[[-1.20, 0.42, 0.05, 0.59, 1.04, 0.49], [-1.40, 0.13, 0.18, -1.06, -0.06, 0.53], [-1.09, 0.13, -0.10, 0.78, 1.12, 0.77], [-0.81, -0.54, -0.40, 0.82, 0.82, 1.38], [-1.10, 0.16, -0.08, 0.43, 1.15, 0.70], [-1.94, 0.13, 0.16, -0.39, 0.29, 0.88], [-0.05, 0.03, 0.05, -0.26, -0.17, -0.07], [-0.55, -0.35, -0.02, -0.43, -0.44, 0.54], [-1.03, 0.91, 0.14, 0.28, 0.94, -0.31], [-2.10, 0.26, 0.09, -0.30, 0.86, 0.97], [-0.83, -0.46, -0.01, -0.62, -0.43, 0.85], [-0.91, -1.14, -0.42, 0.31, 0.37, 1.89], [0.36, -0.20, -0.01, 0.01, -0.26, 0.10], [-0.66, 0.94, 0.24, -0.07, 0.56, -0.75], [-1.10, -0.18, 0.04, 0.01, -0.05, 0.79], [-0.96, 0.88, 0.30, -0.08, 0.45, -0.47]]
The entry just right of -0.30?
Answer: 0.86
The entry just left of 1.12 -> 0.78
The entry just left of the largest entry is 0.37
The entry just left of -0.40: -0.54
The maximum?
Answer: 1.89
The entry just left of 1.15 -> 0.43
The entry just left of 0.30 is 0.88
The entry just left of 0.18?
Answer: 0.13

[[  3   4  31  17 -15  10   4  18   3   7  12 -36]
 [ 13  17 -23 -13  -5  -6  19 -10  -2  -4   2  16]
 [ 20  18 -12 -17  -9   9 -17   1  39  -5  47  -9]
 [ -2 -11   6   0   5   3   2  14  -4  -1   2   8]
 [-40 -25  27  44  -2 -51  -7 -41 -77   1 -20  62]
 [  9  -3 -11 -22  11   5 -20  -6  16 -18 -17 -32]]
The entry directly below -77: 16
Which number is the third-last entry, reading row by row?
A: -18
The last entry, reading row by row: -32
Which number is the top entry of the column that holds the largest entry?
A: -36
The third entry on the main diagonal: -12
The first entry on the main diagonal is 3
The entry directly above the smallest entry -> -4
Which number is the entry in the bottom-left corner?
A: 9
Which number is the 2nd entry in reading order?
A: 4
The entry directly above the largest entry: 8
The second smallest entry -> -51
The last entry of the largest entry's row: 62
Which number is the third largest entry?
A: 44
Which number is the fourth entry in reading order?
A: 17
The entry just left of the smallest entry: -41
Which number is the largest entry in the first column?
A: 20
The entry just right of -13 is -5
The entry just left of -41 -> -7
The entry just left of the largest entry: -20
Which number is the first entry in the row that holds the largest entry?
A: -40
Which number is the entry just right of the smallest entry?
A: 1
Which number is the entry just right of 10?
A: 4
Which number is the top entry of the column that holds the smallest entry?
A: 3
The entry directly below 6: 27
Which number is the second-last entry, reading row by row?
A: -17
The minimum -> -77

Read these off the matrix that follows. Counting starts at 1.
1) Find the entry at row 1, column 3.
2) Find the entry just left of 6.
3) Find the entry at row 1, column 2.
4) Find the entry at row 2, column 1.
5) Find the entry in the top-left corner.
6) Find the entry just left of the smallest entry.
7) Find the bottom entry of the column that holds the largest entry.
8) Find the bottom-right entry.
[[-39  52 -14   9]
 [ 54   7  24  41]
 [  1   3   6  -4]
 [-53 -63  -9 -71]]
1) -14
2) 3
3) 52
4) 54
5) -39
6) -9
7) -53
8) -71

X =
[[ 105.208   59.747   50.379   51.443   -3.369    5.329   23.362   95.852
   -85.847    8.918   17.098  -82.587]
 [ 115.183  -29.447   23.584   32.142  170.150  131.049    3.351  -22.202
   189.296   83.597   39.359   91.124]
 [ 202.284  108.359   13.683   45.796   48.464   53.153  100.044   50.989
   114.412   27.659   24.991   29.851]
 [ 158.273  -49.317   66.923  179.004  110.739  103.448   14.572   50.243
    11.092   85.912   67.740   48.701]
 [ -76.595   70.644  -14.880   36.386   71.863   37.292   -3.046  -56.840
    14.545   84.274  -25.961   -5.393]
 [ 133.371   14.006  -57.192   89.644  122.521   88.726   11.218  -74.743
    95.979   74.719  -43.370   -6.458]
 [ -27.657  122.594   76.537  -15.506  111.233   78.970   14.745   12.992
   180.235   73.410   90.912  150.585]
 [  46.859   -0.449  147.603   66.506  114.626   99.211   15.392  115.241
    75.551   75.868  149.019  138.690]
 [  73.851  -49.361   70.780  122.371   81.665   46.702  -93.829  -40.490
   -33.373   64.547   24.067   38.310]
 [  10.755   -4.240   75.620  139.343  146.885  120.870  -16.659   -8.511
    65.521  125.669   75.359  149.718]
 [ -26.144  -49.211  115.207    9.817   94.906   84.536    6.443    8.568
   179.819  100.848   99.002   24.942]
 [ -72.632  -80.990 -127.253   -1.873  148.046   79.581  -73.652  -70.502
  -135.607   79.336 -136.552 -164.628]]
Give the largest entry.
202.284
Give the entry just right of the largest entry.
108.359
The entry just right of 10.755 -> -4.240
The entry just left of the smallest entry is -136.552
The entry just left of 23.584: -29.447
The entry just right of 71.863: 37.292
Give the entry just right of 13.683.
45.796
Give the entry just right of 180.235.
73.410

x =
217	284	424	695	468	120	572
795	536	559	749	612	611	967
265	478	574	663	766	703	318
466	634	645	547	532	219	468
742	481	618	554	170	516	366
630	440	605	525	293	430	359
743	718	597	785	278	752	857
478	500	845	787	511	814	752
618	284	63	883	393	709	402
618	513	569	457	419	464	431
300	418	547	786	739	688	357
576	322	575	777	707	488	242
606	436	619	471	334	498	365
The entry just right of the smallest entry is 883
Find the entry just left of 513.
A: 618
The largest entry in the last column: 967
The first entry, reading row by row -> 217
Find the entry directly above 645.
A: 574
The entry just right of 814 is 752
The entry just right of 634: 645
Find the largest entry in the last row.
A: 619
The entry just left of the smallest entry -> 284
The smallest entry: 63
Find the last entry in the row that holds the smallest entry.
A: 402
Find the median of all entries.
A: 536
Find the second entry from the end, reading row by row.
A: 498
Find the second entry in reading order.
A: 284
The entry in the bottom-left corner is 606
Find the entry directly below 464.
A: 688
The entry in the top-right corner: 572
The third entry on the diagonal from the top-right corner is 766
Find the last entry, reading row by row.
A: 365
Find the 3rd smallest entry.
A: 170
The smallest entry in the last row is 334
Find the first entry in the row that holds the largest entry.
A: 795
The entry just right of 430: 359
The entry directly above 366: 468
Find the largest entry in the first row.
A: 695
The entry just left of the centre entry -> 597
The entry directly above the centre entry -> 525

[[7053 5583 8454 8973 5672 5300 6805 5613 5050 8274 5645 3710 5038 6911
  6911 7116]
 [6197 5478 7031 4910 5100 6843 6640 7449 6439 6841 6069 6603 5440 1586
  1586 3537]
 [6319 5651 3557 2461 6399 5845 4685 5801 6831 4217 6098 7297 6255 5693
  5693 3993]
 [5110 6741 3370 4013 5064 7300 5604 6839 6180 2686 5921 8758 7068 2875
  2875 5809]
 [6120 6431 3936 3847 5168 7122 5634 6823 6396 3425 5933 8405 6760 2835
  2835 5152]
 [4719 5010 8948 8483 6194 4792 6660 5390 5319 9367 5770 2983 4568 7594
  7594 6053]
 [6080 5576 8723 7565 4805 6624 7425 7340 5654 8120 5862 5193 5068 2334
  2334 5144]
 [5123 5069 4510 2172 6760 5414 4766 5738 7172 5658 6228 6484 5618 5818
  5818 2737]
 [7667 5887 7884 9042 5600 5430 6723 5533 4874 7511 5568 4114 5417 7090
  7090 7772]
 [4312 4933 7429 4134 5504 6512 6542 7461 6870 7674 6176 6153 4940 1589
  1589 2235]
 [6570 7282 6354 9576 4387 7000 6960 6254 4334 4681 5387 6362 6667 4879
  4879 9767]
 [4621 5967 2849 3117 6768 5330 4262 4868 6473 3568 5945 6927 6581 8131
  8131 5508]
 [6106 6253 5023 4450 5005 7233 6102 7171 6266 4374 5943 7855 6363 2091
  2091 4923]
 [6350 6885 5226 8693 5742 5563 5744 4630 4502 4536 5489 5313 6619 9117
  9117 9943]]
Read off the largest entry.
Answer: 9943
The entry just left of 9042: 7884
The 3rd entry in reading order -> 8454
Read off the entry just right of 8483.
Answer: 6194
Read off the second largest entry.
Answer: 9767
Read off the entry just left of 5508.
Answer: 8131
Read off the entry just left of 5313.
Answer: 5489
Read off the entry just right of 6512.
Answer: 6542
Read off the entry just left of the largest entry.
Answer: 9117
Read off the entry just right of 6619.
Answer: 9117
Read off the entry just left of 5576.
Answer: 6080

Read these off the array that follows. Indices start at 1.
1) What is the entry at row 2, column 1?
2) What is the entry directly below -23?
3) What is the entry in row 1 and column 3?
4) What is the entry at row 3, column 1?
5) What is the top entry of the column that holds the smallest entry?
6) What is the entry just right of -13?
7) What is the entry in the top-left corner?
8) What is the entry directly above -56?
[[  9  29  26  24 -59  12]
 [-17  -3 -11 -18  -9  12]
 [-12  26 -65  13 -50 -49]
 [ -5 -21  -5 -10 -21 -31]
 [-29 -75 -74 -55  24 -83]
 [-10 -32 -39  -8 -23 -71]
 [-25   8 -13   0 -25  -8]
 [-15 -45  48 -51  29  50]
 [-14   8 -35   3 -35 -28]
 [-37 -44 -60 -46  19 -46]
 [  6 -14 -63  -5 -38 -70]
 [-34 -56 -48 -42  19 -52]
 [ 10  17  20  17 -51   3]
 [-40 -53 -77 -45  22 -66]
 [ -1   0  15  10 -39 -17]]
1) -17
2) -25
3) 26
4) -12
5) 12
6) 0
7) 9
8) -14
